A single turn carries every row of the set below to another of its rows. Some are shown first; where does it send the rows asked next?
rig: -5 -22 -19 -2 -9 27 -2 -20 -6 4 -32 -6 -13 27 -20 -8 14 -20 9 11 2 21 6 -37 23 15 31 -25
Defi: 0 5 0 -10 -26 16 3 -11 4 6 -4 -7 5 7 29 11 8 10 -43 8 -9 42 -54 -4 -17 -9 17 -9
sinok: -9 -30 -18 18 16 45 0 3 0 28 -29 -1 -37 10 -28 5 14 -18 19 12 1 13 -8 -25 -1 -8 38 -20
Fizot: -24 -19 -20 8 4 20 14 -12 -30 2 -22 -8 -12 41 -13 1 13 -41 -8 11 -2 13 10 1 -2 3 49 -23
zemen: -15 -22 -32 17 13 36 14 3 -21 25 -22 2 -33 27 -14 13 19 -31 6 22 0 17 4 4 -13 -8 45 -21
kurer: -5 -12 0 -4 -12 23 4 -21 0 24 -10 -3 12 -1 26 12 22 15 -27 -5 -3 35 -60 -14 -31 -13 24 9
ketil: -20 33 2 5 -20 25 -20 -21 -12 -27 -5 16 -38 -23 -1 15 9 27 -31 16 -24 -1 -2 4 -17 -19 6 20
rovod: 35 -16 -22 17 1 17 17 -5 -10 4 1 9 -1 -18 -12 10 19 25 -12 15 9 44 15 21 -40 2 21 -32
kas: -23 20 -3 0 -34 25 -11 -33 -21 -12 0 25 -18 -31 8 13 21 17 -19 21 -21 3 0 -14 -11 -30 10 33
Bik: -5 -29 14 -16 -2 31 -4 -12 7 2 -25 -19 11 1 -24 -1 8 -14 1 -5 8 15 -1 -46 11 4 32 -25
lela: -8 -1 9 2 2 21 -3 -7 4 9 -10 -13 -5 6 18 13 6 15 -42 -10 -7 27 -65 6 -36 -10 26 -3
gupo: -22 -26 -15 12 3 12 13 -26 -39 1 -15 -1 -24 40 -18 10 21 -38 -8 8 2 9 20 2 -17 6 38 -15
Nok: -8 -14 6 -5 28 1 -11 -6 -24 -23 -17 -8 -6 19 -13 11 21 2 11 1 10 23 -3 25 -31 30 29 -25
Zuve: -1 -20 -33 11 2 20 8 -21 -27 6 -21 4 -38 38 -16 16 24 -18 2 12 4 17 21 0 -14 23 24 -19
pigon: -7 -12 -2 16 0 9 2 9 -31 -1 8 4 3 -14 -15 -15 -22 -15 -20 -18 -15 30 34 -22 -12 -45 12 -18
zab: -4 -5 11 18 3 42 -9 9 -1 2 14 -9 -6 5 23 28 9 22 -34 -11 -2 24 -45 6 -38 -7 33 -1
vuso: -16 -38 -2 12 -8 0 -3 1 -30 -15 2 9 19 -7 -12 0 9 10 20 22 -7 38 -15 13 -1 -28 60 -4
Zeva: -21 18 -5 15 -41 21 -17 -23 -29 -18 19 21 1 -30 8 9 18 21 -14 19 -19 4 2 -1 -11 -26 27 26
zosa: -7 -25 -9 4 7 -2 19 -15 -14 32 -20 2 3 -4 5 -9 13 10 -29 19 4 43 -48 -9 -40 -29 25 -4
zimu: -29 17 6 9 -7 26 -19 -34 -18 -16 -9 17 -23 -28 -3 11 20 28 -20 -2 -18 -12 -6 -9 -26 -21 15 41
Nuzuv: 5 -23 -14 16 -3 9 -11 18 -12 -18 -4 11 -12 -7 -13 9 4 33 22 30 -7 46 -15 24 -2 -11 43 -18
bebem: 5 -30 0 22 2 12 27 -11 -28 8 13 7 21 -21 -14 5 18 -6 -20 11 5 33 10 22 -46 -31 42 -23
pego: -10 -23 20 -8 -6 36 3 14 7 7 -10 -17 -6 -6 -23 9 -4 -33 -10 19 -2 20 -6 -27 8 -26 37 -39
mubam: -24 -20 3 12 4 29 2 2 -11 -1 -20 -13 -26 24 -27 -4 -4 -43 -9 15 -8 10 -3 -13 11 -14 45 -35
rogo: 7 -24 6 -2 14 48 -8 14 21 16 -26 -15 -23 -7 -29 13 4 -1 5 5 6 17 -9 -29 -3 0 27 -33
vasad: -15 23 -6 -11 -25 32 -10 -18 -24 1 -9 19 -30 -30 -14 5 8 4 -21 0 -12 -2 21 -41 -10 -22 -10 18
Gudev: 10 -8 -17 -5 -5 -7 13 -12 -5 14 -26 0 -6 8 8 -10 3 22 -37 27 2 51 -39 -6 -27 -8 11 -21
vun: -30 14 14 -4 2 20 -2 -12 -23 -3 -8 6 -21 -25 -22 -10 -15 -13 -28 -8 -16 -1 26 -40 -11 -26 -11 -10
tos: -21 8 1 3 8 34 -2 -3 -16 18 -10 15 -36 -38 -23 -1 -6 -5 -12 -3 -14 2 19 -40 -20 -32 -15 -5
Mise: 8 -14 -14 11 8 10 -8 -8 -23 -1 -10 3 5 -8 -18 -19 -12 12 -5 -37 -5 29 37 -37 -13 -11 2 -9
bebu: 13 -20 1 14 8 1 15 -26 -22 -18 -3 -5 26 -3 -17 -4 15 16 -27 -12 9 27 17 18 -38 11 32 -25
Laz: 12 -10 -18 25 17 25 -5 21 -14 14 -2 10 -25 -21 -19 -4 -17 13 -3 -19 -10 32 28 -19 -25 -33 1 -18
Ralub: -13 28 -6 25 -23 28 -27 -9 -16 -23 12 16 -27 -27 1 15 9 37 -19 16 -21 -1 -4 17 -20 -13 21 15
rameb: -11 -26 -28 17 2 26 16 -10 -32 21 -10 10 -41 27 -15 20 24 -35 4 25 0 17 16 4 -21 -6 33 -17
vemi: -12 13 -4 -8 -2 26 -4 -17 -15 6 -17 12 -24 -28 -18 -8 -4 6 -12 -9 -10 6 29 -48 -8 -10 -22 -7
tebir: 2 -15 -2 6 -16 39 -6 -13 -6 12 9 -1 20 3 32 23 27 26 -18 -13 6 33 -37 -19 -26 2 29 13
golu: -21 22 2 3 -43 24 -14 -20 -24 -15 11 22 -7 -39 7 14 23 7 -24 20 -25 1 -1 -11 -11 -24 8 21
mafep: -25 17 3 0 -5 37 -12 -14 -24 4 -9 15 -36 -33 -21 7 5 3 -24 -12 -13 -15 12 -34 -23 -28 -2 22
ner: -1 1 7 2 -32 28 -4 0 -7 -10 20 -7 15 13 35 22 7 7 -42 4 -5 38 -32 -2 -14 -6 30 -8
Zila: 7 -10 -13 -10 -3 10 3 11 -20 0 -2 12 -15 3 2 23 25 -7 22 42 5 47 1 20 -18 7 21 -35
gona: -22 13 -3 22 -15 25 -26 -30 -24 -19 6 14 -5 -27 -1 7 22 40 -9 -5 -13 -9 -4 1 -25 -6 28 35
Nilu: -22 30 5 -7 -16 30 -15 -10 -23 -13 -9 11 -39 -24 -19 4 -5 1 -37 -5 -17 -10 20 -27 -13 -20 -6 9
kadaf: -15 31 2 14 -17 30 -25 -7 -12 -23 1 14 -34 -34 -5 19 14 26 -28 8 -25 -7 -6 7 -23 -9 3 13
Biz: -4 -20 -39 5 6 29 8 -15 -17 13 -34 -2 -22 39 -12 4 22 -16 8 11 5 19 13 -8 -2 22 37 -20
tisar: -26 13 6 10 -14 27 -23 -30 -22 -13 -5 15 -6 -37 -3 10 29 24 -15 -10 -17 -14 -6 -14 -26 -7 12 36
Gavi: -22 -35 7 -5 13 5 7 -9 -39 7 1 8 15 -2 -4 13 35 -25 24 17 8 28 -5 9 -30 -11 43 -9
foviv: -8 -32 -3 14 10 -2 -17 -5 -19 -29 -14 1 9 4 -19 -3 7 37 20 0 -1 31 -14 15 -5 5 51 -4
Kogad: -9 -14 1 4 16 -11 10 -18 -12 7 -26 -12 -2 11 0 -15 -1 17 -46 6 2 35 -45 3 -39 -11 24 -14

Ralub -> Zeva
tos -> vun
Where do these go?
golu -> tisar
lela -> Defi
Kogad -> Gudev
vuso -> foviv
rovod -> bebem
Fizot -> Biz
rameb -> gupo
tebir -> zab
pigon -> Mise
Zila -> Gavi
zimu -> ketil
pego -> Bik
sinok -> mubam
mafep -> Nilu

A single turn carries every row of the set below to another of its rows. Some are shown first; where does it send the rows asked next?
dul: 0 33 -10 2 -7 -20 9 -18 -15 -31 3 -23 -22
Tob: 12 22 -16 10 8 -23 11 -17 -8 -32 1 -14 -22
neme: -6 16 22 1 6 37 -9 3 33 -35 10 -21 -10
Dobag: -10 -14 -16 9 -1 -8 8 26 -20 10 -15 0 -9
Kivuz: -6 27 -1 -16 16 -21 -11 -23 -31 -17 7 -13 -6
tobe: -8 -20 -5 11 -16 -24 11 22 12 5 -1 2 6
Ninu: -9 -13 13 -2 6 -12 -8 27 -1 14 -24 -7 23
zulo: 12 44 8 11 4 -20 4 -14 -26 -10 4 -1 -22
Namuv: -10 7 45 15 2 37 -2 4 23 -5 22 -6 -11
mapo: -16 -17 4 5 7 -16 5 23 14 13 -20 -11 18
lar: 8 13 36 21 -17 43 -12 -16 8 -19 3 -10 3
bizuf: -10 6 39 0 -6 32 -29 -1 13 -15 6 -24 19
midot: -3 -8 -6 19 -8 6 -7 36 -6 19 -9 10 3
Todel: 10 37 -9 12 -6 -16 9 -16 -25 -25 4 -12 -23
Fof: -14 12 42 9 -1 50 -9 -9 3 -10 14 -16 -1
Panas: 10 28 43 3 3 32 -29 2 8 -16 6 -17 14
desa: -2 -12 9 16 7 -11 3 25 3 21 -18 0 21
Bib: -7 20 26 -2 2 28 -7 -4 38 -23 10 -36 6
zuko: -18 8 38 9 0 47 -5 -11 8 -13 16 -19 -5
radel: -8 18 -16 -1 13 -23 11 -29 -6 -15 17 -18 -15
Zere: -16 8 46 1 0 37 -8 6 21 -11 17 -14 -7
lolos: 8 6 33 31 -6 38 -18 -2 10 -4 11 -10 14
mena: -11 26 -11 5 19 -16 -5 -10 -36 -1 -17 -6 -10
mopi: -24 20 -15 -4 20 -21 1 -14 -20 -9 -17 -18 -10
Lobeb: 13 20 22 24 4 43 -7 5 23 -23 12 -4 -10
fanul: -9 -13 7 -28 -1 -13 -11 22 -7 11 -18 -1 5
tedap: 0 8 30 17 -18 40 -3 -19 25 -22 7 -19 0
kanam: 4 -11 8 9 -16 -21 -7 24 -11 7 -4 13 13
gosu: 20 26 -7 8 7 -21 -4 -12 -25 -31 -1 -5 -17
tatop: -10 -21 -9 -4 2 -15 15 17 18 17 -10 -5 -5
tak: -21 -13 -16 -6 -3 -13 8 26 -12 4 -16 -8 -10
pem: -15 8 37 16 1 48 -2 -12 6 -9 16 -16 -6
gelu: -15 -15 7 -15 -17 -26 -8 23 -1 -3 -7 0 11
seze: -7 12 52 8 2 40 -11 7 11 -5 17 -4 -8
lano: 7 25 -7 -10 7 -26 -4 -15 -16 -38 -5 -17 -18
meko: 11 27 -11 13 15 -17 3 -25 -27 -7 15 1 -10
Vefi: -14 -10 -9 -6 -3 -12 -3 26 -28 7 -19 -1 -5
Fezim: -2 34 -3 8 4 -25 17 -18 0 -16 8 -15 -29
tero: -13 20 -21 18 20 -20 8 -12 -19 0 -12 -9 -14
Vasin: -12 -2 25 21 -7 33 -8 -6 33 -12 13 -29 11
mima: 5 25 34 1 4 41 -26 6 9 -30 5 -9 -5
dubet: 14 22 26 31 3 36 -2 -3 25 -9 18 -13 3
sep: 14 -13 1 5 1 -8 -2 23 -12 23 -14 16 1
lidal: -3 12 37 3 -19 38 -14 -17 15 -26 2 -20 4
mol: -26 -15 -14 0 -8 -2 3 31 18 10 -9 -13 -4
Losaf: 5 37 -3 -4 -7 -17 -2 -17 -29 -30 1 -16 -20
Lato: -6 40 10 -18 2 -27 0 -14 -17 -23 1 -17 -21
Nof: -20 -7 4 -16 -7 2 -21 37 -11 7 -18 -3 5

pem -> Fof
Vasin -> lolos
mima -> neme
Where do these go?
tedap -> lar
tak -> Dobag
fanul -> tatop
Namuv -> seze
lano -> Tob
Kivuz -> radel
zulo -> Lato
tobe -> kanam
desa -> Ninu
Nof -> mol
Panas -> Bib
mopi -> tero
Losaf -> dul

A single turn carries every row of the set below to another of its rows. Some are shown first; where does it send the rows asked next?
vator: 12 -17 -11 23 23 -9 19 1 -8 -4 11 -5 -13 -6 -6 -13 2 5 2 -21 24 -13 13 -1 -30 -23 -6 -55 -29 24
vanu: 9 -11 8 0 -33 -4 -8 27 -4 2 16 21 10 18 4 6 -38 30 -30 -5 9 8 21 3 -8 16 -11 -1 3 -3
lilod: -9 25 14 1 1 -23 4 -29 7 -28 -5 -14 -7 -30 17 -26 14 -14 22 -2 -4 1 -16 17 -3 -25 -7 -29 -22 -13
devuv: -1 29 3 16 11 -11 4 -24 -1 -9 -7 -41 16 -8 11 -32 1 6 32 29 8 0 4 17 0 6 6 -29 7 -22
tizil: 3 -3 3 14 -15 -5 8 -10 -13 -18 2 3 23 -33 35 -5 16 8 33 9 -2 5 -29 -25 2 -21 -31 4 6 -32
tego: 26 -23 -7 36 -24 -16 -4 -8 -18 1 -1 11 2 13 21 -21 -27 31 -3 6 -8 8 25 -16 -43 7 0 -16 -21 9
Nokeb: 24 -16 -6 24 15 1 7 -4 5 13 -19 3 -52 22 1 14 7 10 -2 -12 -20 -40 2 2 -6 -16 14 -31 -4 -2
Fabub: 4 -24 3 33 -21 -18 24 -20 -25 1 8 -6 10 9 41 0 -34 35 -10 -12 13 -11 12 -13 -27 -1 -2 -22 -10 -6
Dov: -10 11 -16 -8 -3 -6 9 -8 10 24 11 -10 21 -24 -1 -20 -12 -22 6 33 -15 12 -7 24 14 -6 -33 -2 18 6
murir: 21 -16 -3 19 9 4 6 -14 -1 7 -32 2 -55 19 2 5 -4 9 7 -7 -24 -32 3 1 -9 -13 20 -34 3 -2
kikib: 28 -20 20 26 -19 -16 5 -31 -12 -20 -16 18 -36 14 2 -14 -3 3 2 26 -22 11 3 -29 1 9 15 -13 8 -22
Teti: 0 38 4 6 1 -13 11 -25 7 -12 -1 -36 11 -14 16 -30 -7 2 27 34 9 -1 -1 19 7 1 6 -26 11 -17
Rovuf: -10 8 4 -5 -5 -13 -4 9 10 -3 17 5 0 -14 -10 -11 11 -8 11 15 -14 15 -21 16 26 -39 -53 -17 11 -15
gid: 24 16 7 8 -21 -16 -12 27 -14 -33 -4 12 -31 5 11 26 5 27 3 7 -7 1 -24 -18 6 -30 -18 -10 -10 -23
Bolo: 4 -12 -10 -9 8 10 8 28 -10 12 22 -2 -2 16 -13 30 4 19 -21 -2 35 -6 -1 -2 -4 -15 -31 -36 -18 -13
tad: 14 -21 6 24 0 24 29 13 4 2 -25 11 -27 -6 14 34 0 6 -4 -25 -3 -36 5 -14 -4 -4 15 5 0 1
zabul: -18 17 -13 -5 0 -1 15 -9 0 19 13 -13 24 -13 -11 -16 -11 -20 5 29 -16 10 -8 30 16 6 -32 -5 8 1
Lak: 9 31 5 12 5 -5 8 -24 4 -9 -4 -47 8 -12 8 -22 -3 12 31 28 5 -6 3 17 -3 2 10 -40 7 -23
zare: 9 -24 6 18 -10 33 23 8 6 -4 -39 13 -21 -7 12 32 -6 12 -2 -18 -2 -27 3 -14 -5 -5 12 11 12 -2
Sef: -12 -18 -2 27 -11 -9 39 -8 -21 11 15 5 3 1 27 18 -15 39 -7 -21 25 -20 -7 -25 -20 -10 -15 -20 -13 1
nub: 24 -7 -18 25 -2 43 27 11 11 3 2 17 -28 25 -17 26 12 15 -7 0 -12 -31 -7 -2 9 -17 -2 -10 -5 3
buno: 8 -35 25 16 -22 8 -8 -1 24 -9 -22 21 -16 -9 -7 -3 -4 3 -35 15 -10 20 6 -10 7 -2 -3 20 14 -18
tukon: 13 -20 -1 -7 -13 10 6 28 -11 0 17 1 19 21 -4 31 -15 13 -26 6 30 8 23 3 -3 -1 -35 -18 -8 -15
Fes: 15 -2 -5 -5 -4 -14 -12 14 14 -14 -12 30 -26 -13 -4 1 22 -2 6 -16 -21 19 5 -12 -8 -38 -15 -4 -32 15
bop: 23 -15 -16 20 7 -1 8 -9 -4 -10 21 -5 0 12 -14 -24 -10 -4 -11 -6 12 5 32 18 -24 -17 -5 -53 -28 24
dipod: 29 10 -5 16 -20 7 -14 8 -11 -28 14 3 -4 21 -19 -5 -17 2 -22 12 14 14 26 16 -26 8 4 -32 -29 16
kone: 12 -12 -5 24 -10 -17 -3 -21 0 0 -21 -13 38 -26 16 15 9 4 29 20 4 -1 3 -6 -12 3 -40 -3 37 1
bomi: 11 2 -8 20 -8 -18 -8 -23 -2 -4 -18 -13 36 -22 24 5 12 -4 28 36 11 6 -3 -6 -5 -1 -34 0 32 -6
pavi: 25 -9 -24 14 -6 48 21 4 11 -4 -6 19 -29 26 -26 16 4 10 -7 7 -18 -26 -14 7 8 -15 -6 -13 3 4
miko: 1 -7 -5 28 -5 -19 -5 -17 -6 -1 -19 -11 43 -24 18 2 6 -1 22 23 8 1 -2 1 -5 7 -40 5 35 -3
ral: 33 -10 4 9 -14 11 15 -13 18 -44 -1 19 -23 3 -24 -28 -9 -8 -27 23 -17 -3 -17 12 6 13 4 -7 -8 -7
kuza: 7 14 -7 10 -21 -3 5 2 4 -22 17 21 -21 -17 22 -22 -6 28 -4 -27 -22 -6 -31 -13 0 -31 19 0 -17 -2
fazav: -14 13 -15 -11 -8 6 18 -12 7 28 20 -13 21 -19 -13 -7 -15 -17 0 21 -22 8 -7 27 14 1 -29 -9 12 6

pavi -> zare
kuza -> Fes
ral -> buno
Where do these go?
tizil -> lilod
Sef -> vator
Nokeb -> nub
miko -> devuv
tego -> dipod
kone -> Lak
bop -> tukon
Teti -> Dov

A single turn carries every row of the set below to another of its rows. Some are shown first; where does it send the rows asked next?
poris: -62 8 -2 -27 -33 21 7 -35 6 9 3 58 7 -27 -31 -10
Vum: -2 29 -2 -44 -8 13 -9 -46 2 54 -24 37 -15 -14 -41 -33
gapuv: -33 40 -17 20 30 7 12 -63 20 7 -6 29 -19 -16 -41 -24
Mifo: -13 39 -30 -21 20 16 9 -50 33 -10 0 46 -20 0 -60 -8
sopi: -7 4 6 -8 2 -6 -8 -60 30 -18 -4 48 11 -20 -36 15
bagu: -55 26 17 -20 -23 -1 19 -32 -5 30 -2 37 12 -25 -49 11
kuvet: -27 12 19 -2 -5 38 -8 -38 22 25 -8 22 29 -45 -53 -16
zitap: -31 45 -14 3 8 12 1 -40 48 35 -21 31 -36 0 -45 -2
vak: -31 9 -15 -16 -22 0 -22 -61 -17 25 8 40 6 -1 -64 -10
mame: 8 35 -28 -3 -5 9 -18 -38 -6 -2 4 16 -27 0 -24 -13
Padaf: -42 -1 -30 -6 0 11 -10 -37 -9 0 -9 45 -38 -27 -20 -11
vib: -1 18 -12 -46 -11 -11 9 -22 7 19 -22 38 -32 -21 -35 -36
Zol: -25 -1 11 -4 -7 14 10 -14 24 -12 -5 22 10 -52 -45 -20
Fid: -44 12 9 -27 1 29 33 -33 -9 15 -7 51 -3 -31 -29 9
dod: -34 9 3 34 -6 9 8 -49 40 40 -1 35 -19 -2 -53 -25
ges: 19 8 -14 1 -21 16 -20 -32 -1 14 17 29 -20 10 -49 -9
Zav: -11 20 39 -23 -10 13 0 -49 31 23 4 9 10 16 -54 0
vufo: -20 38 37 -34 11 14 9 -18 -7 29 12 24 -23 -7 -36 -18
zud: -20 19 9 2 2 -4 -7 -65 36 4 -25 34 -2 -24 -10 17
bog: -17 -1 1 -4 -11 -2 31 -48 -13 43 -19 26 -26 2 -35 3
gasa: -20 18 14 -12 -12 23 30 -45 23 9 -20 9 24 -36 -27 -26
dupot: -10 -8 23 6 -12 3 -11 -59 41 18 -12 47 7 -13 -33 19
papup: -6 10 -7 -36 -5 6 -28 -15 4 34 -9 50 -27 -32 -58 -26
nis: -27 17 21 -40 -3 36 0 -22 3 8 18 45 -27 -8 -18 -39
Dosiz: -38 33 26 -34 -23 7 -15 -19 9 23 22 30 -14 -2 -38 -37
zogo: -22 10 26 -14 13 26 15 -26 36 -2 -14 14 -34 -8 -10 -1
zapi: 7 23 -11 11 -18 21 -20 -38 5 36 -4 14 -34 7 -22 -10
kekav: -15 2 -14 10 7 9 15 -57 25 -5 19 51 -5 0 -68 -32
Baf: -14 7 -10 -5 -15 18 4 -37 53 24 3 53 -21 15 -72 -10
tinok: -36 19 9 -27 1 27 -41 -37 34 -20 14 31 -2 -12 -40 -13

poris -> Dosiz
Baf -> dod
zogo -> Padaf
Where do these go?
Vum -> gasa
zapi -> zud

